In the rows, zero is written as 128.
Turns in one plane each, and the order they were made in; the first pair answered
z_590 (before -> after):
[ 99 126 114 185 124 148 122 132 129 122 152 104 127 163 183 166 161 170
 145 166 131 165 140] -> [ 95 127 105 177 115 149 114 123 131 117 154 120 117 150 173 161 158 167
 149 172 112 173 151]
[110 149 156 106 130 139 118 150 115 134 130 133 155 161 121 170 140 157
 152 130 116 135 147] -> [ 91 151 108  91 117 151 116 127 125 132 152 131  96 104 134 139  99 151
 133 134  96 144 139]
[107 103 126 147 120 113 168 115 126  99 105 126 170 150 123 105 139 113
 119 154 135 129 120] -> [102 106 111 140 112 115 166 108 137  96 105 131 155 134 126  94 133 111
 118 158 115 137 130]
[186 127 119  80 127 123  87 148 145 136 142 154 168 158 107 146 158 131
 196  80 101 139 181] -> [166 135  47  93 112 144 101 123 147 141 178 128  69  77 134 104  95 126
 119  82  98 135 123]
z_5 (before -> after):
[127 160 132 108 168 153 111 111 117 132 129 122 127 129 126 123 121 136
 135 119 100 141 132] -> [136 130 110 117 170 134 128 107 129 118 112 117 138 119 136  90 141 128
 128 120 109 122 123]
[125  95  95 152 149 137  89 124 132 162 149 106 121 104 125 147 132 128
 105  79 141  97 128] -> [125  98  95 149 142 135  84 124 129 160 146 109 114  99 122 149 122 120
 107  87 130 104 133]
[167 126 103 149 152 160 119 151 133 128 145 105 137 139 146 121 148 159
 145  54 123  95 112] -> [175 130  72 124 109 138 111 146 146 131 151 117 106  98 131 110 114 106
 121  69 118 124 114]
[116 130 123 125 130 112 134 118 129 100 107 145 146  97 148  92 108 116
 133 167 103 126 155] -> [103 153 148 123 143 138 124 124 110 112 127 143 152 121 146 131 105 138
 145 167  95 133 159]
z_513 (before -> after):
[131 161 112 103 121 137  99 129 126 144 157 137 105 115 123 162 107 131
 123 117 115 156 132] -> [122 157 108 103 122 135 101 122 130 136 150 139 107 110 130 148 105 133
 136 126 103 160 140]
[136 127 154 140 150 130 143 151 119 142 125 122 156 144 120 142 149 141
 135 117 141 107 122] -> [131 132 159 133 143 128 142 147 122 137 122 123 163 150 115 155 143 135
 138 129 136 110 132]
[193  88 127 117  88 101 126 200 146 140 154  96 171 155 135 143 160 114
 113  56 197 112  91] -> [181 111 162 100  70 101 119 209 133 150 148 118 182 159 114 180 140  87
 120  91 194 141 103]
Now pairs of rows:
Between the rows of a pair lie 2 to 4 turns.
[136 145 159 137 130 160 123 142 128 152 149 129 135 176 124 196 121 156
 146 101 129 119 131] -> [141 121 168 153 137 140 144 146 140 144 120 125 159 187 131 172 144 153
 142 102 152  99 117]
z_5 then z_5 then z_5 then z_513
[139 131  73 130 132 117 124  73  87 149 144  97  69 126 107  93 123 122
 104 144 189 129  98] -> [129 145 102 116 116 116 116  79  79 166 142 115  74 133  89 127 105 101
 110 167 194 153 110]
z_513 then z_513
[124 126 147  95 124 152 124 153 118 125 152 147 107 128 113 175 105 122
 172 134 107 141 165] -> [149  90 158 100 123 119 144 172 125 116 127 146 144 150 110 150 133  98
 167 123 153 123 158]
z_5 then z_5 then z_590 then z_590
[142 173 135  90 126 151  75 128  93 144 139 114  88 149 109 169 117 169
 155 107 111 110 175] -> [171 146 153  86 105 105  84 151 107 137 110 128 138 171  94 160 143 121
 158 103 147 114 185]
z_5 then z_5 then z_590 then z_590
[125 124 126 112 152 141 122 132 115 122 121 131 131 144 112 103 164 173
 157 110 105 137 157] -> [134 116 109 128 156 150 129 140 113 134 136 107 115 132 123 103 152 170
 124  88 132 125 123]
z_513 then z_590 then z_590
[136 108 115 100 107  97 122  98 141 116 125 145 137 105 143 153 131  79
 119 127 127 153 166] -> [143  83 116 126 131  96 136 104 150 110 109 134 166 122 152 130 158  93
 129 120 138 124 161]
z_5 then z_5
[103 127 144 124 121 112 120 153 149 100 125 157 163 140 129 107 165 111
 145 161 126 133 156] -> [ 94 122 129 156 161 142 125 142 143 104 146 128 134 130 155  91 169 152
 124 136 134 101 128]
z_513 then z_590 then z_5 then z_5
[126 120 151 135 133  92 137 119 130 114 111 136 155 133 117 120 131 132
 146 155 120 140 139] -> [119 130 156 137 147 112 133 123 128 125 123 129 153 141 119 132 135 150
 154 150 119 138 140]
z_513 then z_5 then z_5
[124 117 124 141 120 114 157 122 140 121 120 111 129 134 131 120 138 102
 103 138 162 113 100] -> [128 138 135 113  94 109 136 131 142 127 121 134 130 132 113 148 120  84
 119 149 141 144 124]
z_5 then z_590 then z_5 then z_5
[116  97 134 161 132 131 125 150 120 137 138  79 102 114 128 129 112 149
 122  99 184 137  82] -> [107 119 143 141 104 126 116 153 115 145 135  96  92 108 109 152  84 120
 121 125 174 169 100]
z_5 then z_513
[157 133 114  91 125 140  74 127 114 153 170 145 129 126 104 196  78 110
 153 126  97 160 158] -> [155 102 146 158 175 135 122 135  97 155 148 100 167 165 120 189 114 129
 114 113 185 109  97]
z_590 then z_5 then z_513
[120 182 161 103 126 155  79 130 115 143 150 151 133 148 100 198 121 153
 164 152  93 164 163] -> [117 109 116 178 188 158 143 113 126 113 133  88 134 138 147 107 170 192
 125 122 148  76  91]
z_590 then z_5
[133 140 133 145 133 162 157 135 112 104 144 100  79 114 156 108 113 145
  73 122 137 101 113] -> [126 138 143 131 100 143 159 138 114 104 128 122  76 108 141 114  90 104
  63 150 147 124 124]
z_513 then z_513 then z_5 then z_5
[ 78 140 111 117 118 141 130  72 139 105 117 147 100 100 130 104 109 138
 152 176  52 144 157] -> [ 90 156 101 128 142 172 116  85 122 121 143 130  83 104 143 115 110 174
 146 145  47 130 145]
z_513 then z_5
[110  90 135 158 127  82 188 130 119 109 101  89 145 142 127 128 141 106
  85 114 233 137  56] -> [ 92 140 178  88  81  78 135 122 122 114  99 158 160 141  90 184 110  80
 151 172 147 207 149]
z_513 then z_5 then z_590
[102 119 153 150 152 120 148 109 129 102  96 136 160 148 134 113 164 161
 162 159 110 112 152] -> [111 155 184 129 121 129 125 136 111 142 118 150 154 156 114 179 123 122
 143 158 134 147 147]
z_5 then z_590 then z_5 then z_590
[106 136 162 167 146 154 170 125 101 134 124 109 126 146 132 145 133 133
 106 147 161  93  89] -> [117 120 154 160 156 144 168 114 117 118 115 105 140 153 138 120 159 154
 125 137 146  85 101]
z_590 then z_513 then z_590 then z_590
[115 152 166  76 175 115 111 115 164 170 145 139 148 190 122 155 128 138
 141 150 127 113 173] -> [115 148 148 106 187 124 130 116 150 191 164 105 116 174 134 150 104 135
  81 137 170  96 116]
z_590 then z_590
[131 112 129 153 162 133 144 120 118 115 108 108 160 152 121  95 162 150
 130 143 133 107 123] -> [121 112  96 150 155 142 146 108 122 109 121 104 120 117 133  79 138 147
 105 144 123 110 109]
z_590 then z_590
[127 114  88 134 110 107 149 117 133 109 141 114  98 113 156  86 123 138
 107 147 134 115  99] -> [126 153 125 131 113 145 128 134  98 145 170 109  90 137 144 154 103 152
 107 143 140 131  93]
z_513 then z_5
[115 138 104 126 125 148 119 119 125 138 153 128  74  98 134 127 100 136
 107 125 111 133 110] -> [ 99 153 162 138 139 154 121 124 107 145 137 132 116 141 126 179 113 153
 130 153 114 136 123]
z_5 then z_513 then z_513 then z_513
[111 107 176 139 117 110 122 128 115 121 103 158 167 169 124 170 151 116
 145 165 161 127 134] -> [ 98 108 131 156 118 128 148 122 108 134 133 126  98 124 139 148 111 111
  83 159 185 113  82]
z_590 then z_590
[103 140 122 135 167 189 128 100 109 134 150 110  77 113 143 129 106 169
 126 138  95 120 112] -> [135  98 109 129 179 156 128 103 135 107 123 117 127 135 151  79 168 175
 160 112  95 100 133]
z_5 then z_590 then z_590 then z_513
[ 86 111 146 158 166 144 131 106 130 113  99 123 160 159 130 126 158 165
 164 157 106 104 144] -> [108 149 117 122 128 179  95 132 117 161 161 123  84 114 125 176  79 132
 115 120 114 144 127]
z_5 then z_513 then z_513 then z_5
[145 141 133 172 173 145 139 125 100 155 153  94 147 142 165 136 132 127
  81 111 197  89  83] -> [140 153 121 137 108 114 131 126 112 162 151 122 117 103 138 140  84  58
  66 140 186 134 103]
z_5 then z_513
[150  81 115 139 139 123 119 122 139 107  94 127 144 133 141  97 179 144
 153 108 110 103 131] -> [171  92 140 116 103 101 109 149 135 125  94 142 156 141 114 135 159  94
 145 111 146 129 135]
z_5 then z_590 then z_590 then z_5
[177 126 128 132 104 114 143 156 124 145 168 119 112 117 134 129  82  87
  68 121 152 121 113] -> [149 132  97 142 135 149 133 129 128 127 184 112  83  98 156 105  80 141
  84 127  96 115 124]
z_5 then z_590 then z_513 then z_590
[153 133 118 128 138 146  98 135 122 144 159 112 119 133 141 128 114 156
 137  67 143 106 106] -> [166 117 130 118 127 119  98 143 132 133 134 131 158 150 129 118 136 138
 155  69 141 106 125]
z_5 then z_590
[108 133 134 123 123  97 133 126 128  88 125 142 123 124  94 119 121  69
 172 145  75 151 159] -> [133 104  99 142 153 107 144 126 141  84 135 111 110 115 122  72 152 100
 153  96  93 110 129]
z_513 then z_513
[158 101 119 107  95 114 139 166 141 139 110 138 141 143 111  95 108  78
 149 147 109 141 170] -> [147 105 115 110  91 118 145 160 141 140 114 133 126 135 113  96  91  74
 134 165 113 144 158]
z_590 then z_590 then z_513 then z_590
[140  93  88 151 119 117 144 115 153 107 137 108  77  72 157  88 123  98
  88 111 106  90  94] -> [132 159 186 151 145 174 102 146 101 149 157 114 114 153 139 213 125 140
 129 111 112 105 126]
z_5 then z_590
[108 128 162 139 140  89 132 120 137 137  96 147 165 166 117 134 163 111
 138 142 106 109 151] -> [106 143 165 126 151 110 120 123 127 147 111 145 157 166 118 159 152 129
 145 138  92 118 160]
z_513 then z_5 then z_5
[167 143 116 136  80 130  80 133  98 162 127 148 123 135  99 149 107  63
  90  99 147 148 146] -> [166 112  62 141  99 118  90  97 127 122 113 147 118 111 126  74 136 100
 111  89  99 123 160]
z_513 then z_513 then z_513 then z_513
[109 115 140 176 146 143 117 112 101 142 115 111 122 157 135 161 152 171
 127 156 125 116 119] -> [117  89 118 157 130 108 117 100 126 115  87 127 137 142 132 114 172 157
 147 160 102 119 142]
z_5 then z_5 then z_5 then z_590
[131 155  76 133 142 157  92 132 127 138 171 105  83 101 155 127  97 158
 136  72 119 137 116] -> [135 174 162 125 138 140  84 156 104 151 146 131 149 162 120 186 119 140
 174  98 140 154 150]
z_513 then z_590 then z_513
[107 119 137 127 150 157 123 130 128 108 116 151 140 141 124 102 136 124
 174 153  86 118 160] -> [117 112 120 146 147 158 151 145 120 134 136 111  98 117 135 104 101  98
 100 135 151 105  97]
z_5 then z_590 then z_513
[ 83 103 161 138 156 116 165 109 123 125 103 117 134 151 138  85 156 146
 135 164 122 126 114] -> [ 90 109 122 111 123 113 158 100 133 122 118 132  90 108 137  73 114 116
 117 167 104 149 118]
z_5 then z_513
[147 113 117 155 145 146 135 132 118 147 147 102 112 122 137 123 126 119
 110  98 155 106 106] -> [146 127 128 151 147 160 130 136 114 153 149 100 106 131 141 141 123 127
 108  95 148 108 111]
z_5 then z_5
[150  90  98 109 114  86 169  90 134  95  99 118 146 118 105 114 148  82
 144 106 114 123 134] -> [145 101 131 132 155 113 167  96 120 101 101 106 169 159 115 139 174 126
 166 102 120 101 134]
z_5 then z_5
[124 138 112 176 128  89 160 150 134 107  94 115 163  74 140 154 142 169
 136 119 198 111  65] -> [110 138  91 164 141 101 152 125 151  89  97 122 153  58 153 129 143 198
 161 129 143 117  91]
z_590 then z_590 then z_5 then z_5
[123 135  92 129 130 165 124 126 132 133 137 122  86  75 149 133 106 135
  98 138 145 127 101] -> [130 118  91 144 135 160 129 127 140 126 126 112  99  82 151 114 132 140
 101 133 151 107  93]
z_5 then z_5
[186 148 101 137 144 157 108 175 155 139 156  99 166 163  99 179 154 142
 144  75 140  98 114] -> [141 173  75 107  96 160  98 139 159 134 165 123 100  94  91 172  84 116
 127 139  80 146 135]
z_513 then z_513 then z_590
[162 133  71 107 135 141 127 139 129 125 137 128  81  98 135 104 110 110
  94 100 125 137 104] -> [180 114 112 113 143 116 134 164 129 128 116 124 144 143 122 118 147  98
 105  88 172 128 101]
z_590 then z_5 then z_5 then z_5
[112 123  79 115 124 107 126 112 147 110 139 122 114  91 133  82 133 120
 143 132 106 123 141] -> [122 140 115  95 100  97 106 134 143 128 136 140 143 110 108 123 129  93
 157 140 117 151 164]
z_590 then z_590 then z_5
[108 122  66 135 175 167 144 109 147 113 157 110  88  82 148  82 122 153
 102  95  84 106 127] -> [128 117 144 152 205 156 130 140 131 119 135 108 175 166 134 130 185 177
 142  77 123  86 144]
z_5 then z_513 then z_5 then z_590
[ 87 117 101  79 132  50 172  77 145  92  93 148 112  84 147  92 157 110
 112 150  76 149 165] -> [105 173 120  61 103  92 143 122 107 160 151 137  67  85 129 185  97  77
  74 113 112 183 139]
z_513 then z_590 then z_5
[107  99 161 162 156  58 177  83 132  96  58 117 168 138 117  85 165 110
 149 199 138 122 144] -> [102  94 142 186 161  67 197  79 126 108  69  86 134 120 128  79 149 107
 102 190 165 105  98]
z_590 then z_590
[121 126 127 134 146 145 126 108 137 112 123 136 139 140 137 124 144 154
 151 133  97 119 142] -> [143 110 123 130 134 128 128 119 138 115 119 135 154 138 135 112 155 135
 148 112 111 116 141]
z_5 then z_513 then z_590 then z_590
[ 97 156 175 128 152 151 140 142  90 130 134 127 136 137 140 170 115 171
 141 153  90 112 128] -> [103 108 122 142 151 116 175 124 125  98 109 123 127 103 155  83 143 157
 124 150  93  81 110]
z_590 then z_5
[128 136 124  97  89 177 147 108 120 162 164 134  57  91 154 173  54 111
 104 135  95 124 107] -> [131 139 161 131 126 197 150 127 102 175 163 111  93 140 156 210  88 150
 113 122 129  95  89]
z_5 then z_5 then z_513 then z_5
[102 152 139 144 128 147 120 123 111 119 135 119 106 127 126 140 115 149
 126 147  97 138 140] -> [121 134 130 121  96 106 124 133 126 110 117 140 114 120 117 120 117  93
 118 148 123 154 139]
z_590 then z_5 then z_590 then z_5
[ 91 145 115 139 128 174 139 114 110 145 145 112  70  98 131 148  76 143
  94 131 135 126  78] -> [ 97 132 121  92 107 129 114 101 142 103 103 171 133 109 107 118 119 130
 172 159  60 152 165]
z_5 then z_5 then z_590 then z_590
[149 140  97 164 155 131 102 101 123 146 144 110 123 127 142 115 147  77
 104  59 148 109  89] -> [147 146  92 153 144 132 100 102 124 149 152 116 106 119 137 123 134  70
  99  60 139 124  90]
z_5 then z_5 then z_5
[186 124  88 112 111 132  98 138 147 145 162 124 130  95 128 132 100 111
 132  55 135 130 107] -> [187  92 109 142 134 112 125 135 151 126 134 112 176 120 130 107 144 116
 139  59 162  99 103]
z_5 then z_513 then z_5
[112 124  82 132 113 123 143 116 138 138 116 109  89  82 128 114 108 102
  98 130 142 148  97] -> [108 153 114 105  98 135 111 120 129 148 127 133 102 103 113 157  95 110
 139 145 105 184 142]
z_5 then z_590 then z_5 then z_5
[147 126 122 107 143 123 123 126 143 106 124 140 145 146 122 133 171 148
 179 124  92 137 160] -> [133 118  85 136 162 139 148 112 135 111 141 104  96 110 151 106 141 161
 130 119 114 118 116]
z_590 then z_5 then z_5
[154 114  83  95 122 105 110 120 152 102 138 135 122 120 126 113 124 128
 159 114  85 152 158] -> [140 137  98 125 143 152 115 130 118 140 173 100  86 120 133 151  89 144
 116 103 123 132 109]
z_5 then z_590 then z_513
[121 130 167 139 113 118 110 146 123 165  86 136 185 131 126 154 133 164
 149 156 109 114 138] -> [108 140 171 135  98 117 109 138 116 162  90 137 169 121 124 162 110 154
 130 173 106 124 131]
z_590 then z_590 then z_513 then z_590
[123 132 144  78 113 111 101 139 141 140 107 158 137 143 128 136 149  78
 166 113 147 156 169] -> [124 140 158  88 122 120  95 143 137 145 106 157 146 157 130 151 156  95
 176 112 144 151 168]
z_5 then z_5 then z_5
